Here are some numbered points:
0.2 -2.4 2.2 -2.2 0.8 -2.1 0.2 0.6 0.9 -0.3 0.5 0.8 0.3 -1.3 1.8 0
0.5 -1.6 1.3 0.8 -0.7 0.6 -0.1 2.4 -0.8 0.3 -0.8 0.7 0.2 -0.6 -2.1 1
0.7 -0.9 0.2 -0.8 0.6 1.8 -1.3 2.0 1.2 -0.1 -1.2 0.7 -0.9 -1.5 -1.1 2
-0.3 -1.2 1.7 -0.9 0.2 2.0 0.5 2.6 1.7 -0.8 0.6 0.7 -0.6 -2.6 -2.8 3
-0.3 -0.5 1.8 -1.9 -0.5 -1.4 -0.7 2.8 0.1 0.9 -0.4 1.0 1.2 -2.5 0.8 4
-0.5 -1.8 -0.8 1.4 0.7 -1.7 -0.8 -4.1 1.4 1.6 0.6 0.5 0.9 1.0 -1.5 5
0.2 -0.3 0.8 1.9 0.7 -1.9 -0.9 -3.2 -0.2 -0.7 0.5 -1.2 0.6 2.2 0.6 6
-0.1 -1.2 -1.0 2.0 0.4 1.4 -0.7 -3.2 0.6 1.2 0.7 -1.3 -0.7 1.9 -2.4 7
0.0 0.0 0.0 -2.6 0.5 1.0 -0.4 -2.4 -0.9 0.5 1.2 -0.6 -0.6 2.4 1.9 8
0.2 0.4 -1.4 -1.2 -0.1 -1.1 1.0 -2.1 0.7 1.5 0.3 -1.3 -0.4 1.7 2.0 9
0.2 -0.5 1.3 0.5 0.3 -1.8 0.4 -0.4 -1.1 -1.0 -0.6 -1.1 1.4 1.4 1.6 10
0.2 -0.1 -0.9 2.4 0.6 0.2 0.0 -0.2 -0.9 -1.1 -0.2 -0.4 -0.7 0.9 -0.5 11
-0.3 0.3 -1.0 0.0 0.4 -1.6 0.1 0.4 1.3 1.7 -0.8 -0.2 1.3 -1.0 -1.3 12
0.2 0.4 -0.1 1.9 -1.6 0.0 0.9 1.6 1.1 -0.8 0.6 -0.4 -0.4 -0.8 -1.4 13
0.5 0.0 1.9 -0.9 -0.2 1.8 1.1 1.3 0.0 0.6 0.7 -0.2 -1.6 -1.8 -2.1 14
-0.2 0.5 -1.0 -2.3 0.1 -1.4 -0.8 1.8 1.2 1.0 0.1 0.1 0.7 -1.8 1.9 15
0.0 0.2 0.6 0.8 -0.1 -0.6 0.1 3.1 0.0 0.6 -0.3 0.3 0.3 -2.7 -2.2 16
0.3 1.0 -0.5 -0.3 -0.8 0.7 1.0 2.3 0.3 -0.2 0.7 0.6 -0.1 -2.4 -2.2 17
-0.5 0.6 -1.0 -1.3 -0.5 0.4 -0.2 3.2 -1.2 1.4 0.4 0.7 -0.7 -3.6 1.9 18
0.7 -0.9 0.5 -1.8 0.2 -0.1 -0.4 1.6 -0.6 -0.3 0.2 0.8 0.4 0.9 -0.8 19
0.4 -2.6 -0.4 0.5 -1.1 1.2 1.0 2.0 -0.5 1.7 0.0 -0.3 -1.9 -0.7 0.4 20
0.7 -1.1 0.3 -0.6 0.2 -2.1 -0.1 2.4 0.1 -0.9 0.7 0.2 0.8 -1.9 0.6 21
0.2 -2.7 -1.5 1.8 0.6 -1.1 -1.2 2.4 0.3 -1.4 0.0 0.4 -0.1 -1.6 1.8 22
-0.2 0.0 1.1 -0.1 0.6 0.1 -1.3 2.6 -1.4 1.6 -0.9 0.5 0.5 -2.2 -1.6 23
Which point above is nearest to each new point? Its number follows each.
0.0 1.5 1.7 1.9 -0.8 1.9 0.5 -1.9 -0.2 -0.4 -1.2 -1.6 -1.1 1.1 0.5 11
0.2 -0.9 1.1 -1.3 0.2 1.5 -0.6 -3.1 -0.8 -0.9 0.4 -0.7 -0.9 3.3 2.9 8
0.2 -1.0 1.8 -0.3 0.6 -0.9 0.2 -1.1 1.6 -1.2 -1.4 -1.3 0.8 2.5 1.1 10
0.0 -0.6 -0.1 0.5 0.4 0.7 0.0 3.9 -0.8 -0.3 -0.4 0.6 0.1 -2.6 -1.6 16
0.4 0.1 -0.6 -0.8 0.4 -0.8 -0.8 -3.3 1.6 1.6 -1.0 -1.3 0.8 2.0 1.0 9
0.2 -2.1 -0.9 -1.4 0.6 -1.8 -0.8 2.2 -0.3 -0.4 1.2 0.5 1.3 -2.2 1.6 21
0.9 -4.6 -1.2 2.2 -0.6 -0.1 -1.3 0.5 1.2 0.2 -1.1 0.1 0.2 0.6 0.6 22
0.0 2.3 -0.9 2.1 0.1 1.0 0.5 -2.8 -0.4 -0.1 -0.8 -0.3 -1.4 -0.5 1.3 11
0.4 -0.8 1.5 -0.6 0.3 -2.2 0.0 0.2 -1.3 0.2 -0.6 -0.1 1.1 0.5 1.6 10
0.6 0.1 1.9 -2.4 -0.7 0.1 0.7 0.7 0.8 0.7 -0.9 -0.4 0.0 0.4 0.8 19
-0.2 1.0 -0.9 -0.3 -0.4 2.3 0.8 2.1 0.3 -0.7 0.3 0.6 -0.7 -1.4 -1.9 17
-1.1 4.0 -0.5 -0.7 -0.7 -0.4 1.2 -2.5 1.2 1.2 -0.6 -1.0 0.1 0.8 1.5 9
0.4 -0.6 -2.3 -0.5 -0.5 -0.3 -0.2 -3.4 0.3 1.2 0.0 -1.3 0.3 2.2 3.0 9
0.6 -4.5 -0.5 1.6 0.6 2.6 -0.5 -2.0 0.2 0.9 0.6 -1.6 -1.4 1.2 -1.1 7
0.1 0.3 -0.2 1.4 0.9 1.1 0.5 -0.8 -1.5 -0.2 0.4 -0.7 -0.5 1.0 -2.3 11
-0.3 -0.1 -0.7 1.6 0.6 1.7 -0.2 -1.7 1.7 0.4 0.5 -1.3 -1.0 0.9 -3.1 7
0.0 1.2 -1.2 2.4 0.4 0.8 -0.5 -1.7 0.1 -2.0 -0.1 -0.3 -0.9 0.4 0.8 11
0.6 -1.0 0.4 -0.6 0.5 1.5 -0.7 -2.9 0.3 -1.0 -0.7 -1.2 -0.7 2.9 2.6 8
-1.0 3.0 -1.1 -0.7 0.1 0.8 -0.2 2.9 0.7 0.5 0.9 0.4 -1.0 -3.6 -1.1 17
0.5 -1.7 -0.1 -1.3 -0.2 -0.2 -0.4 2.8 -1.1 -0.4 -0.4 0.8 0.9 0.0 0.7 19
0.1 0.8 0.3 0.7 -0.1 1.7 1.0 0.6 -1.2 -1.6 -0.4 -0.1 -1.8 -0.4 1.8 11
-0.3 2.3 -1.6 1.1 0.7 1.5 0.6 0.2 -0.1 -1.0 -0.4 -0.3 -1.1 -0.3 -0.8 11
-0.5 -4.7 0.0 1.9 0.1 -0.7 -2.3 3.5 -0.7 -0.3 -0.7 1.0 0.5 -0.8 1.4 22
0.5 0.8 2.1 0.1 -1.3 -1.9 -0.1 -0.3 -0.6 -0.7 0.3 -0.4 1.2 1.0 0.8 10
0.7 -3.7 -1.7 0.8 1.1 0.5 -1.7 1.9 0.1 0.1 -1.2 0.6 -0.8 -1.9 2.0 22
-0.2 0.2 0.6 1.5 -0.4 -1.0 -0.1 2.8 -0.5 0.2 -0.6 0.6 0.9 -3.0 -1.3 16
0.1 -1.8 1.9 1.5 0.0 -1.6 -0.4 -2.8 0.9 -0.1 1.0 -1.9 1.2 2.7 -1.4 6
0.2 0.6 -0.4 -0.5 1.0 0.7 0.1 -2.7 0.1 1.6 -0.4 -0.7 -0.1 1.6 -1.8 7
-0.5 1.2 -0.5 -1.8 0.6 -2.1 -0.7 1.1 0.0 0.5 0.8 -0.4 0.2 -1.2 2.7 15
-0.5 0.0 -2.0 1.0 -0.3 0.8 -0.3 2.0 -0.3 1.8 -1.0 0.4 -1.2 -0.5 0.0 20
-0.4 -0.7 -0.4 -2.0 -0.2 -1.7 -0.3 2.1 1.2 1.3 0.3 -0.3 1.1 -3.4 2.6 15
0.2 -1.4 -1.8 2.4 -0.4 1.5 -0.5 -1.6 0.6 1.3 -0.8 -0.9 -0.7 1.4 -1.0 7
0.8 -2.5 -0.2 -0.7 1.3 -1.1 -1.6 -0.6 -0.3 0.8 0.0 0.1 0.7 1.8 -0.8 19
-0.3 -0.1 0.7 -0.1 0.5 1.8 0.9 0.4 -1.9 0.8 -0.7 -0.3 -2.2 0.0 1.6 20
-0.3 0.1 -0.4 -1.1 -0.8 1.0 0.5 3.6 0.2 -1.0 0.2 1.0 -1.1 -1.9 1.7 18
-0.2 -1.0 -2.8 0.5 -1.1 -0.3 -2.0 2.7 -1.0 1.7 0.1 1.1 -0.1 -2.3 2.2 18
0.3 0.4 -1.1 -0.1 -0.3 0.7 -0.9 3.1 -0.3 0.3 -1.2 0.9 -0.7 -2.7 1.4 18
0.0 -0.4 2.5 -2.1 -0.3 -1.2 0.9 1.6 -0.8 1.1 -0.3 0.4 0.9 -0.9 0.1 4
0.2 0.3 -0.5 -1.3 -0.1 -1.1 0.1 1.3 -1.2 1.1 0.6 0.5 0.4 0.3 -0.7 19
0.2 -2.0 -1.0 1.7 -0.5 -0.8 -1.1 2.4 0.8 1.1 -0.4 1.0 0.8 -3.1 -1.4 16
-0.7 2.0 -0.3 -0.1 0.2 0.2 1.7 2.1 -1.1 -0.9 -0.7 0.6 -0.4 -3.0 2.0 18
0.6 -4.7 -0.9 -0.5 0.0 0.1 -2.9 4.5 0.4 0.3 0.8 0.9 0.0 -2.8 0.7 22
